[[140 138 129 133 115 125 103]
 [152 120 135 139 129 111 131]
 [133 135 123 155 112 123 124]
 [141 125 149 123 131 127 107]
 [134 122 134 117 105 124 111]
 [121 120 153 139 124 138 117]
 [125 134 105 132 133 123 150]]
|
[[138 129 133 115 125 103 140]
 [120 135 139 129 111 131 152]
 [135 123 155 112 123 124 133]
 [125 149 123 131 127 107 141]
 [122 134 117 105 124 111 134]
 [120 153 139 124 138 117 121]
 [134 105 132 133 123 150 125]]

[[122 108 115]
 [131 143 141]
 [113 123 114]
 [112 124 113]
 [117 157 131]
 [139 108 133]
 [120 110 116]
 [118 155 134]
 [129 103 118]
 [139 106 132]
 [139 106 132]
 [120 154 135]]
|
[[108 115 122]
 [143 141 131]
 [123 114 113]
 [124 113 112]
 [157 131 117]
 [108 133 139]
 [110 116 120]
 [155 134 118]
 [103 118 129]
 [106 132 139]
 [106 132 139]
 [154 135 120]]

[[108 140  99]
 [110 125 118]]
|
[[140  99 108]
 [125 118 110]]

[[131 139 111 119 129 145 153 126 133 130 123 139]
 [142 138 124 135 121 145 125 145 113 117 112 130]
 [121 131 116 116 134 131 152 114 143 138 135 136]
 [138 128 137 140 121 130 107 144 111 117 118 122]
 [137 142 113 125 124 150 145 136 123 123 115 137]]
|
[[139 111 119 129 145 153 126 133 130 123 139 131]
 [138 124 135 121 145 125 145 113 117 112 130 142]
 [131 116 116 134 131 152 114 143 138 135 136 121]
 [128 137 140 121 130 107 144 111 117 118 122 138]
 [142 113 125 124 150 145 136 123 123 115 137 137]]

[[143 133 146 109]
 [145 110 147 149]
 [138 143 139 108]]
|
[[133 146 109 143]
 [110 147 149 145]
 [143 139 108 138]]

[[108 120 128 148 117 120 139 135 128 148 107 132 139]
 [152 106 125 141 119 134 146 108 119 131 124 127 139]
 [148 129 121 132 138 108 138 146 137 105 133 117 134]
 [130 131 110 142 132 128 117 109 106 117 149 147 117]
 [144 147 139 120 118 147 148 132 104 126 152 133 144]
 [105 119 136 118 137 142 112 120 120 115 149 128 129]]
|
[[120 128 148 117 120 139 135 128 148 107 132 139 108]
 [106 125 141 119 134 146 108 119 131 124 127 139 152]
 [129 121 132 138 108 138 146 137 105 133 117 134 148]
 [131 110 142 132 128 117 109 106 117 149 147 117 130]
 [147 139 120 118 147 148 132 104 126 152 133 144 144]
 [119 136 118 137 142 112 120 120 115 149 128 129 105]]

[[145 134 123 134]
 [120 129 120 135]
 [150 136 125 106]
 [118 119 138 121]
 [106 120 136 122]
 [127 106 116 110]
 [147 105 116 143]]
|
[[134 123 134 145]
 [129 120 135 120]
 [136 125 106 150]
 [119 138 121 118]
 [120 136 122 106]
 [106 116 110 127]
 [105 116 143 147]]

[[153 135 154]
 [144 126 148]]
|
[[135 154 153]
 [126 148 144]]
---
[[126 123 130 132]
 [105 150 121 113]
 [117 144 115 121]]
|
[126 150 115]

[[113 119 139 112]
 [114 151 143 112]
 [106 144 128 118]
 [121 108 142 148]
 [119 130 116 133]]
|
[113 151 128 148]

[[153 133 106 136]
 [157 112 110 140]]
|
[153 112]

[[122 100 148 133]
 [111 101 145 137]
 [122 103 147 132]
 [117 105 146 135]]
|
[122 101 147 135]

[[150 133]
 [129 126]]
|
[150 126]

[[138 149 135]
 [135 129 107]
 [111  98 141]
 [129 142 136]
 [119 135 143]]
|
[138 129 141]
---
[[139 149]
 [145 140]]
|
[149 145]

[[131 106]
 [115 144]
 [133 133]
 [123 120]
 [124 130]]
|
[106 115]

[[133 107]
 [144 111]
 [111 116]
 [119 130]
 [120 131]]
|
[107 144]

[[125 128 156 122]
 [136 116 122 136]]
|
[122 122]

[[125 131 122 130 140]
 [123 120 123 126 151]]
|
[140 126]

[[120 123 133 120]
 [130 131 107 140]
 [120 129 142 126]
 [126 125 141 117]]
|
[120 107 129 126]
---
[[126 107 139 116 119]
 [116 115 133 141 112]
 [127 144 115 145 129]
 [143 114 116 116 118]
 [141 133 129 105 131]
 [140 139 109 131 128]
 [123 107 144 116 114]]
|
[[116 119 126 107 139]
 [141 112 116 115 133]
 [145 129 127 144 115]
 [116 118 143 114 116]
 [105 131 141 133 129]
 [131 128 140 139 109]
 [116 114 123 107 144]]

[[135 146 113 131 139 137 139 137 116 121]
 [111 123 130 122 110 121 133 115 131 140]
 [137 119 134 128 129 145 113 133 144 125]
 [137 122 133 128 133 151 119 132 145 122]
 [134 127 131 134 144  99 136 125 116 123]]
|
[[116 121 135 146 113 131 139 137 139 137]
 [131 140 111 123 130 122 110 121 133 115]
 [144 125 137 119 134 128 129 145 113 133]
 [145 122 137 122 133 128 133 151 119 132]
 [116 123 134 127 131 134 144  99 136 125]]

[[122 128 140 143 122 134 134 131 117 141 126 101 120 134 116 144]
 [138 131 134 129 137 123 136 121 120 131 126 117 119 132 120 127]
 [150 120 121 106 140 111 131 127 144 117 139 155 108 136 119 107]]
|
[[116 144 122 128 140 143 122 134 134 131 117 141 126 101 120 134]
 [120 127 138 131 134 129 137 123 136 121 120 131 126 117 119 132]
 [119 107 150 120 121 106 140 111 131 127 144 117 139 155 108 136]]

[[152 112 127 117 109 143]
 [134 107 102 132 120 135]
 [148 125 117 147 125 130]
 [115 118 118 119 126 130]
 [121 114 114 123 124 133]
 [139 109 122 113 112 142]
 [143 112 104 145 123 132]
 [132 106 104 129 119 136]
 [122 115 121 115 120 135]
 [127 118 109 139 129 127]]
|
[[109 143 152 112 127 117]
 [120 135 134 107 102 132]
 [125 130 148 125 117 147]
 [126 130 115 118 118 119]
 [124 133 121 114 114 123]
 [112 142 139 109 122 113]
 [123 132 143 112 104 145]
 [119 136 132 106 104 129]
 [120 135 122 115 121 115]
 [129 127 127 118 109 139]]

[[134 124 119 105 115 122 122 121 137 135 134 102 134 126]
 [135 124 118 103 113 122 121 120 138 135 134 100 135 126]
 [135 124 119 104 114 122 121 121 137 135 134 101 134 126]
 [134 125 121 107 117 124 122 123 134 134 134 104 132 128]
 [134 125 121 107 116 123 122 122 135 134 134 104 133 127]
 [134 126 122 108 117 125 122 123 133 133 134 105 132 128]]
|
[[134 126 134 124 119 105 115 122 122 121 137 135 134 102]
 [135 126 135 124 118 103 113 122 121 120 138 135 134 100]
 [134 126 135 124 119 104 114 122 121 121 137 135 134 101]
 [132 128 134 125 121 107 117 124 122 123 134 134 134 104]
 [133 127 134 125 121 107 116 123 122 122 135 134 134 104]
 [132 128 134 126 122 108 117 125 122 123 133 133 134 105]]

[[119 137 121 143 128 125 139 121 115 130 147]
 [119 142 122 135 131 126 135 121 116 125 152]]
|
[[130 147 119 137 121 143 128 125 139 121 115]
 [125 152 119 142 122 135 131 126 135 121 116]]
